30,-4,89,-46,54,63,-47
39,8,78,-51,61,71,-50
Answer: 8

-69,54,90,-26,20
69,54,34,-19,-25
Answer: 54

-50,-24,-24,-20,2,7
25,2,34,-1,-17,85
Answer: 2

101,-64,-78,-59,41,-50,102
-8,58,-11,19,-30,19,-36
Answer: 58

88,45,-51,90,-71,88
94,48,81,97,-64,95
Answer: 48

67,40,-13,31,-29
-43,1,85,83,43
Answer: 1

1,11,-98,-42,52,-64,19
0,38,88,-11,52,-12,40
Answer: 38

-6,9,-46,-64,-2
71,-39,-61,-31,98
Answer: -39

89,5,-90,-81
-78,58,-82,-69
Answer: 58
---
array([[ -3,  37,  -7, -13],
       [-15, -41,   6,   2]]) Out: 6

array([[726, 495, 140, 490, 906],
       [365, 317, 320, 335, 590]]) Out: 320

array([[7, 7, 4, 2, 3, 5, 4],
       [7, 7, 7, 3, 2, 4, 4]]) Out: 7

array([[26, 43, 37, 23, 78],
       [33, 35, 29, 40, 26]]) Out: 29

array([[-117, -462, -173, -118,  578, -770, -546],
       [-176, -149, -476, -402,  317, -360, -624]]) Out: -476

array([[-13,  -7, -12,  -5,  14,  -3],
       [ -3,  22,  38, -44, -31,  -4]]) Out: 38

array([[2631, 4594, 2164, 3634, 9236, 3806],
       [1967, 6026, 6348, 4355, 8003, 7157]]) Out: 6348

array([[1, 1, 8, 9],
       [9, 8, 9, 9]]) Out: 9
---
[[-0.11  0.59 -1.37 -0.57 -0.56 -0.60  1.03]
 [-0.13  0.53 -1.27 -0.58 -0.46 -0.71  1.14]
 [-0.36 -1.03  1.45 -0.13  0.71 -0.07 -0.73]]: 1.45, -1.37

[[ 1.37 -0.55 -0.44 -1.27]
 [ 1.59  0.70 -0.75 -1.84]]: 1.59, -1.84

[  55.6   82.6  140.2 -164.1]: 140.2, -164.1

[ 150.93  135.08   39.95  111.10  -86.79 -123.47]: 150.93, -123.47

[[ 148.001   44.105  178.283    0.034  -28.196  -64.877 -101.066]
 [ -13.443   35.018 -138.095  -43.777   -1.296   95.838   82.797]]: 178.283, -138.095

[[-1.356 -0.307  0.196 -2.233]
 [-0.962 -0.194 -0.717  1.291]
 [ 1.221  1.167 -0.208  0.197]]: 1.291, -2.233

[[-21.14 -13.68 -16.11  11.25 -16.06]
 [-15.50  -8.22 -20.17   5.66 -11.17]]: 11.25, -21.14

[-0.72  0.05  1.30  1.21  1.02 -1.94]: 1.30, -1.94

[ 0.90 -0.59 -0.98 -1.00  0.99  1.27]: 1.27, -1.00
---
[[-74  24  49  16]
 [ 80  69  73  86]] value 24

[[  9  24 -12  99 -19 -28]
 [ 17  47 -25 103  11 -34]] value 24

[[  13  -34  -19   32   98   30   88]
 [  15   90   25  -27  -78 -100 -107]] value -34

[[-35  27  52  45 -55 -83]
 [ -4 -32 -64 -41 -30 -48]] value 27

[[  83  -27   62 -103   39  -20]
 [  -8   67   23   50  -55   29]] value -27

[[-57  -8 -79  54  85 106 -51]
 [  3  -6  52  24   7  15   9]] value -8

[[-65  90   0 -14  10]
 [-63  83   3 -33 -51]] value 90
---
[ 21 -23  80  60 -15 -57 -16] | 60, 80

[[-89 -52  29 -87  31  95  20]
 [-53  -5 -32 -75  66 -57  46]
 [-94 -46  27 -91  36  88  27]] | -75, 95

[ -55  -76  -23  -11 -102] | -23, -11

[[-18  28   4   3 -77]
 [ -2 -66 -20 -34 -21]
 [ -9 -44   3  -8  46]] | -20, 46

[ 14  93  80  20 -24  46 -31] | 20, 93

[ -17   41    7   -6   16  -10 -104] | -6, 41

[-57  74  78  13  10  -1 -13] | 13, 78
